The rows below come in pairs that one turn or mirror swaps. Which row does each named row swap with?
Z_618: .01 -.42 -.08 .17 .02 .08 -.18 .33 .04 -.15 .18 -.06 -.02 -.35 .06 -.16
 .18 .13
Z_433: .15 -.07 -.02 -.18 .03 .04 -.29 .08 -.05 -.14 -.14 .05 -.01 -.30 .01
 -.05 -.06 -.17
Z_35: -.05 -.23 -.16 -.28 .08 -.14 -.08 .33 -.09 -.14 -.07 -.11 .00 -.27 -.04
 .00 .22 .19
Z_402: -.07 -.26 -.14 -.12 .11 .08 .11 .16 .11 -.22 .40 .15 -.08 -.40 .06 -.08
 .17 .03
Z_861: .16 .02 .02 .18 -.03 .11 -.04 -.22 .15 -.01 .13 .09 .11 -.11 .02 -.26
 .09 -.02
Z_910: -.15 -.05 -.11 -.09 -.09 -.01 -.13 .05 .19 -.12 .46 -.11 .01 -.19 -.02
 -.06 -.12 -.01
Z_905: -.15 -.18 -.03 .15 .10 .08 .25 .28 -.28 .01 -.03 -.08 -.17 .00 .00 -.07
 .22 -.04
Z_639: .06 -.32 -.13 -.33 .10 .03 .08 .08 .02 -.03 -.08 -.31 -.09 -.18 -.01
 -.04 .10 .08
Z_934: -.10 .18 -.05 -.20 .11 .10 .00 -.02 .05 .01 -.26 -.17 .05 -.12 -.11 -.09
 .19 .02
Z_422: .00 -.03 .02 -.05 .18 -.19 .03 -.27 .24 -.23 .13 .02 -.01 -.19 -.06 -.17
 .05 -.03
Z_135: -.04 .36 -.05 .19 .06 .07 .19 .04 .08 -.13 .25 -.03 -.07 -.11 -.03 -.10
 -.03 .07
Z_707: .20 .01 -.11 -.12 -.07 .11 .01 .00 .33 -.08 -.16 -.06 .05 -.27 .04 -.05
 -.10 .05
Z_839: .03 .13 .02 -.18 -.05 -.32 .07 -.02 -.02 -.18 -.12 -.23 -.04 -.16 -.05
 -.11 -.02 .08
Z_117: .02 .46 -.06 -.04 .06 .04 -.02 .14 .02 -.04 .13 .02 -.02 -.21 .05 -.06
 .14 .05
Z_849: -.06 .01 .02 .38 -.08 .15 .27 .21 -.09 .02 .19 -.06 -.15 -.13 -.11 -.18
 .18 -.09
Z_243: -.16 -.05 .01 -.12 .00 .34 .15 .06 .00 -.24 -.15 .07 .05 -.11 .13 -.12
 -.01 .11
Z_774: -.04 -.41 -.03 .10 .08 -.29 .01 .12 .01 -.01 -.19 -.20 -.13 -.13 .01
 -.08 .08 .02
Z_709: -.06 -.16 -.09 .01 .14 -.02 -.34 .15 -.01 .01 .40 -.03 -.14 -.22 -.07
 -.06 .13 .08
Z_104: .12 .00 -.09 .15 .08 -.23 .27 -.10 .16 .05 .25 -.12 .01 -.40 -.01 -.09
 .05 -.08
Z_122: -.09 .05 -.06 .19 .04 -.47 .16 .01 .02 -.06 .08 .02 .02 -.26 -.07 -.12
 .06 -.09
Z_82: .00 -.40 -.16 .30 .01 .11 .23 .18 .13 -.04 .11 -.20 .02 -.26 -.06 .00
 -.11 -.03
Z_954: -.03 -.40 -.09 .07 .07 .33 -.11 .05 -.12 -.06 .19 -.16 .04 -.05 -.05
 -.14 .10 .12
Z_989: -.04 .32 -.08 .08 .05 .31 -.01 .10 .08 -.19 .16 -.03 .04 -.34 -.02 -.07
 .12 .08
Z_406: -.14 -.26 -.13 -.03 .18 -.23 .11 .27 -.29 -.02 .01 -.03 -.08 -.23 -.09
 .06 .21 .09
Z_673: .02 .02 -.27 -.25 .09 .20 .22 .10 .10 -.02 .16 .04 .01 -.39 -.02 -.03
 .32 .10
Z_840: -.02 .21 -.05 -.16 .04 .38 .03 .15 -.02 -.14 -.11 -.02 -.06 -.13 -.10
 -.13 .13 .10
Z_808: .05 -.24 -.04 .30 .10 -.06 .00 .20 -.05 -.19 .16 -.07 .08 -.25 -.03 -.08
 .05 -.37
Z_736: -.09 -.19 .08 .25 -.10 .20 .18 .14 -.13 -.02 -.15 -.12 -.23 -.02 .00
 -.17 .16 -.03
Z_160: .04 .07 -.19 .02 .21 -.21 -.12 .05 .17 -.14 .10 -.03 .15 -.48 -.01 .02
 .03 .08
Z_131: -.04 .23 -.07 .01 .02 .13 -.07 .09 .00 -.13 .05 .33 .01 -.08 -.07 .00
 -.03 .06
Z_519: .27 -.11 -.13 .14 .13 -.09 .04 .12 .06 -.25 .16 .03 .19 -.41 .11 .03
 -.05 .09
Z_491: -.08 -.12 -.10 .37 -.05 .17 .12 .34 -.18 .02 .11 -.18 -.20 -.23 -.05
 -.09 .18 .05
Z_573: -.02 .33 -.06 .01 .08 .19 .07 .01 .06 -.18 -.21 .00 .01 -.15 .02 -.15
 .14 .03
Z_851: .01 -.11 .03 .12 -.09 .13 .27 .20 -.19 .26 .24 -.04 -.14 -.30 -.03 -.10
 .12 .05
Z_518: -.12 -.18 .04 -.16 -.10 -.15 .09 -.10 .17 -.15 .13 .04 -.27 -.05 .05
 -.28 .00 -.14
Z_796: -.02 .27 -.08 -.07 .07 -.42 -.03 .09 .05 -.10 .03 -.05 .01 -.17 -.02
 -.06 .19 -.02
Z_452: .08 -.24 -.09 .10 .10 -.20 .28 .28 -.16 -.13 .14 -.12 .05 -.43 -.04 .04
 .21 .15
Z_132: -.11 -.56 -.11 -.02 .04 .14 -.11 .14 .05 -.04 -.03 .02 -.01 -.15 .02 .03
 .12 .02
Z_825: -.08 -.19 -.06 .22 -.09 .08 .05 .40 -.09 -.12 .15 .03 -.08 .15 -.03 -.05
 .20 -.08
Z_476: .12 -.31 -.03 .00 -.05 -.17 -.04 .07 -.04 -.17 -.11 -.21 -.09 -.05 .06
 -.08 -.21 .01
Z_916: -.06 -.02 .01 .33 -.29 .13 .14 .22 .08 -.01 .31 -.08 -.05 -.23 .13 -.10
 .03 .00
Z_273: -.01 .12 -.01 -.01 -.03 -.35 .13 .05 .07 -.15 -.31 -.03 -.05 -.19 .06
 -.12 .09 .00
Z_913: -.14 -.14 -.21 .10 .10 -.15 .09 .37 -.16 -.16 .09 -.20 -.03 -.43 -.07
 .06 .07 .17
Z_2: -.18 -.09 -.10 .00 -.13 -.06 .30 -.03 .05 .11 .12 -.18 -.23 -.06 -.12
 -.19 .08 -.16
Z_569: -.05 .01 -.06 .15 -.03 -.09 -.13 -.09 .34 -.08 .19 .08 .11 -.21 .03 -.04
 -.01 -.13
Z_770: .06 -.49 -.05 -.02 .07 -.06 -.07 .11 .00 -.07 .22 -.11 -.22 -.28 -.05
 -.07 .23 .15
Z_565: -.05 -.20 .05 .05 .26 -.11 -.02 -.12 .09 -.11 -.01 .19 -.04 .02 .01 -.19
 .25 -.12
Z_979: .05 -.18 -.01 .01 .03 .23 .20 .32 -.12 -.03 -.05 -.04 -.24 .01 .08 -.07
 .21 .20
Z_512: -.08 -.02 .03 .10 .07 -.07 -.12 -.19 .16 -.20 -.11 .09 .04 -.18 -.01
 -.31 -.11 -.05
Z_683: -.08 .17 -.03 -.23 .07 .19 .20 .06 .07 -.12 .00 -.20 .12 -.02 .01 -.17
 .16 -.05
Z_722: -.07 -.10 -.06 .34 .03 .01 .17 .22 -.10 .20 .19 -.16 .00 -.36 -.14 .00
 .29 -.03
Z_944: .02 -.45 .01 -.07 .01 .00 .20 .00 .10 -.08 -.04 .25 .01 -.12 .12 -.09
 .16 -.04

Z_944 is swapped with -> Z_910
Z_849 is swapped with -> Z_840
Z_639 is swapped with -> Z_104
Z_979 is swapped with -> Z_135
Z_707 is swapped with -> Z_82
Z_476 is swapped with -> Z_519
Z_491 is swapped with -> Z_573
Z_989 is swapped with -> Z_736

